In the rows, 128 means zero.
M: rows in several groups, each row roughly a mix of its group's directions (some rows in no group):
M (166 x 11):
[[105 196  99 162 122 132 131 103  75 139 110]
 [117 103  69 108 124  82 162 138 143 144  78]
 [155 107 140  91  75 132 167 108 167 170 145]
 [188 142 173 150 138 114 158 110 171 159 150]
 [120 146 117  42  98 146 115 135 120 118  88]
 [ 93 147 150  77 101 119  98 154 180 115  94]
 [ 99 131 173 188 159  94 141  98 160 113 121]
 [142 111 111 110 153 159  60 139  89  84 139]
 [118 164 164 128  68 141 142 124 188 155 119]
 [119 141 135 149 102 139 206 124 127 185 116]
 [110 127  85 131 124 175  97 136  60  98 116]
 [144  66 130  78 153  75 114 129 144 106 117]
 [136 180 142 169 192 103 135 124 124 107 163]
 [ 74 156 158 171 151  99 136 123 129  78 154]
 [152  83 161 134 118  69 137  88 167 148 140]
 [153  85 161 121 106 108 116 105 203 137 142]
 [119  78 163  97 145 132 131 168 191 120 148]
 [117 146 138  90 173 101 132 200 141 101 110]
 [121  70  83 133 154 144 110 180  96 103 130]
 [158 130 133 107 181 119  64 148 155  98 154]
 [118 139 142  79 123 100  95 171 192 106 123]
 [120 109 133 185 189 143 150 128  85 117 158]
 [193 109 166  92 126 105 167 121 164 147 127]
 [166 140 129 137 142 119 185 122 168 144 190]
 [137  97 151 123  84  71 144 120 185 151 113]
 [116 136 114 103  88 152  59 133 144 124 181]
 [188  88 116 117 152 179 117 150  87 116 119]
 [146 113 102 104 175  84 102 183 162 108 130]
 [126 184 117 197 108 152 105 117 124 144 163]
 [109 159  90  98 105 185 127 144  85 139  90]
 [121 147 109 189 139 153 102 105  64 132 149]
 [ 59 142 173  89 130 128 125 105 131  95  98]
 [ 77  98 179 112 130 115 102 129 172  88 110]
 [123 168 175 140  79 118 137 131 193 142 135]
 [155  84 115  75 177 103 122 161 130 130  94]
 [ 79 130 149  86  93 140 131 101 113  72  96]
 [156  73 150  91 183 127 150 155 161 116 134]
 [148 183 137 103 139 105  89 154 174 101 165]
 [150 101 142  61  90 161 154 150 150 153 107]
 [ 87 138 127 131 188 104  85 125 104  84 100]
 [121  89 101 138 125  75 161  91 142 167  87]
 [164 121 125 155 106 124 190 101 146 187 134]
 [106  83 133  99 200  91 156 134 146 130 121]
 [106 179 117 109 110 188 131 109  89 141  89]
 [161 108  98 127 163 141 202 126  89 140 114]
 [ 78 122 151 129 177  97 111 122 156  70 116]
 [133 124  81 104 102 151  90 142  67 107  92]
 [143 116 126 162 170 175  84 142  92  84 116]
 [ 93  86 132 121 171 137  89 121  99  78  94]
 [122  89 146 129 166 110 105 116  49 107 118]
 [136 103 118 113 204 125  84 136 101  93 146]
 [ 86 124 113 113 160 155 109 156  70  91  93]
 [162 134 119  79 111 159 160 196 122 137 109]
 [ 81 177 143 137 102 120 100 153 190 114 124]
 [179 137 145 166 198 154 141 140 112 106 134]
 [160 126  79  59  96 161 122 125 110 110 134]
 [ 99 113  84 166 179 139 106 141  82  97 119]
 [154  83 153 100 182 109 168 124 108 143  90]
 [152 156 103 110  92 138 137 181 179 166 145]
 [ 96 151 184  92 140 122 122 151 186 125 158]
 [ 82 150 101 160 123 132  71 106  83 103 111]
 [200 102 129 104 170 118  94 115 115 105 154]
 [171  97 141  96  96 189 133 168 153 126 140]
 [133  87 105 117 177 136 122 115  52 118 114]
 [128 151 119 113 127 109 197 164 156 168  90]
 [158 124 133 201 129 107 168 145 136 159 166]
 [108 118 168  72 108  99 134 148 183 112  99]
 [ 98 150 131  97 126  66 118 145 193 122 113]
 [147 143  71 159  87 180 116 117 118 160 151]
 [137  89 119 168 177 114 138 117  61 115 147]
 [135  79 158  73 159  89 158 140 138 112 100]
 [131 146 145 186 114 108 164 131 171 186 136]
 [110 162 107 159  78 132 129 165 169 179 128]
 [152 139  88 104 172 139 126 174  78 112  92]
 [147  92 106  69 158 134 119 113  68 106 117]
 [144  86 156 101 180  80 123 114 168 104 139]
 [151  92 102 123 122 174 145  97  69 163 108]
 [124 137 120 139  51 160  77 121 101 110 139]
 [146  83 124 130 184  80 165 161 153 116 133]
 [165 178 158 120  82 172 131 135 152 163 146]
 [132 115 104  84 154 152 109 101  54 108 117]
 [158 106 138 146 115  43 135  97 152 132 110]
 [115 117 108  89  64 140 127 151 191 132 117]
 [165 144 132  49 110 173 119 146 117 126 144]
 [170 116 173  87 140 138 177 129 176 149 133]
 [177 133 126 163 114 121 186  97 136 179 144]
 [147 145 136  80  77 114 147 116 185 168 134]
 [132 122 168 136 173 104 117 143 181  89 174]
 [ 78 141 170 127 127 118  59 129 154 100 147]
 [135  99 149 125 119  85 178 126 183 156  89]
 [ 94 110 140 191 184 103 151 130 101 109 134]
 [116 129 124  89 170 146  85 174 115  76 107]
 [ 84 136 100 114 127 179  97 150  77  90 123]
 [121 110 140 170 151  47 125 129 155 123 157]
 [122  99  96 119 198 134 115 138  83  84 128]
 [ 98 196 121 166 137 137  95 144 130  89 160]
 [115 100 107 150 135 119 121  97  62 150  71]
 [170 144 100 127 113 193 105 143  76 130 147]
 [ 60 145 164 128 122 147  87 134 115  79 143]
 [108 135 142  87  82  96 100  92 141 158  79]
 [105 113 112 181 188  79 134 105 114 124 147]
 [162 138 104 169 145 152 166 111  67 158 107]
 [140 100 167  92  76 144 104 174 166 118 134]
 [173 139  95 131 136 134 183 159  83 158  98]
 [160 122 173 165  86 109 124  96 138 174 162]
 [145 147 152 187 169 137 141  99  77 159 128]
 [102 169 101 123 190 136 106 140  86  88 119]
 [106  79 147 116 162 164 113 191 150 106 123]
 [137 102 144 133 127 154 178  87  58 111 130]
 [190 118 130 148  83 147 147 111 134 172 170]
 [182 115  92 181 113 147 150 124  82 147 144]
 [169 100 150 117  74 123 120  67 157 143 143]
 [ 88 141 104 107 166 123 102 161  84  88  90]
 [144 109 100  86 190 117 103 133  78 100 122]
 [106 119 119 134 197 148 116 144 101  65 138]
 [102 125 122  59  78 147 103 137 155 121  93]
 [135 121  92 134 118 164  92 130  46 119 141]
 [132 124 164 151 182  78 106 133 165  91 150]
 [ 99 201 140 154 135 125 113 103 127 112 182]
 [160  95 174 118 164  95 179 133 147 154 102]
 [140 149 171 132  87 101 113 124 189 172 147]
 [148 131 130  59  87 129 160 170 162 145 129]
 [ 80 134 131 145 158 175 140 138  88  69 134]
 [102 144 160 137 175 133 108 101  58 115 105]
 [149 124 140 110 123 184 158 104  55 122 136]
 [142 111 133 206 104 123 129  82 129 152 163]
 [132 114 166 182 160 159 159  80  95 115 133]
 [117 112 126 175 195 124  89 117 105  85 131]
 [127  91  95  80 118 105 129 173 140 143  71]
 [186 136 113 138  94 172 153 112  80 161 130]
 [146 166 109 160 140  78 183  99 134 164 125]
 [146  94 113 174 112 109 160  71  94 163 121]
 [186 134 148 118  92 106 163 114 170 176 131]
 [138 115 106 197 109 160 152 102  92 161 150]
 [122 130 190 127 182  92 176 111 125 110 120]
 [ 72 115 164 140 153  87 101 101 147  83 115]
 [ 91  98 109 158 166  81 113 132 105  97  82]
 [182 106 106 144  80 150 160 121 147 177 146]
 [149 113 129 134  68 153 177  82 113 133 165]
 [131 143 121 132  71  76 158  87 136 174 135]
 [170 102 141 125  73 140 171 143 153 179 129]
 [188 133 102 127  84 172 150 124  87 150 118]
 [ 85 199 129 162 129 129 105 126 145  93 160]
 [ 83 127 119 138 140 161 126 140  49 103 102]
 [141 111 137 158 201  85 126 131 167 102 142]
 [176 109 147 143  80 159 148  96 160 155 165]
 [176  90 107  86 187 111 159 142 128 136 114]
 [127 102 169 153 148  79 107  84 174 117 155]
 [ 76 107  84 130 132 172 110 119  76 120  98]
 [131 132 198 124 130 106 182  87 161 130 125]
 [192 146 111 153 181  97 123 108  94 106 131]
 [158 106 159 136 104 107 115  91 196 139 164]
 [102 124 139 139 116  69 122 139 206 115 128]
 [110 139 120  98  64 113 127 139 197 149 121]
 [128 184 123 116  83 116 144  61 121 156 124]
 [118  87 165 108 158 105  93 123 180  85 108]
 [165 138 181 123 106 171 112  86  89 113 153]
 [131 155 116  95  55 133 123 120 142 171  88]
 [101 150 175 199 152  99 120 121 105 114 148]
 [119 126 115 106 176 116 139 213 127 105 122]
 [121  86 154  97 158  88 164 159 171 123  96]
 [100 137 132 142 189  96 185 150 106 131  96]
 [103 151  84  96  72 130 115 164 160 143  97]
 [ 94 121 137 151 208  96 144 140 112  94 122]
 [113 136 143 110 106 116 108 115 215 143 164]
 [132 156 130  86 134 144  68 177 137  86 149]]

one row of each group, then the others: which group is each in?
[ 99 188 110 126  86 141 166 156 124 171 145]  <21>
[129 123 130  96 174  87  81 151 182 105 136]  <62>
[147  98  96 111 121 124 192 175 138 163 155]  <114>
[129 153 115  68  74 159 106 133 168 141 107]  <112>

[127  68 112 142 149 153  88 131  78 109  89]  <114>
[121 130  90  66  78 164 134 158 100 143 124]  <62>
[161 138 149  78  66 121 136 121 156 174 133]  <62>
[106 107 159  80 160  74 154 114 167 112 110]  <62>
[113  89  72  92 144 114 150 160 161  86 140]  <112>
[167  88 151 100  66 132 102 112  96 156 120]  <112>
[166  97 134  99  93 134 163  71 151 165 142]  <114>
[180 139  99 148 100 138 173 120 110 186 147]  <21>
[160 115 115 137 127 142 187 144 103 193 157]  <62>
[134 157 133 182 117 141 168  78 109 160 167]  <21>
[124 195 143 155 148 159 186 139 109 138 144]  <21>
[124 141  84 119 103 184 161 109  80 163 113]  <114>
[100 129 152  72 115 117  85 165 168  92 117]  <114>
[128 102 125  84  65 149 125 180 151 156 120]  <21>
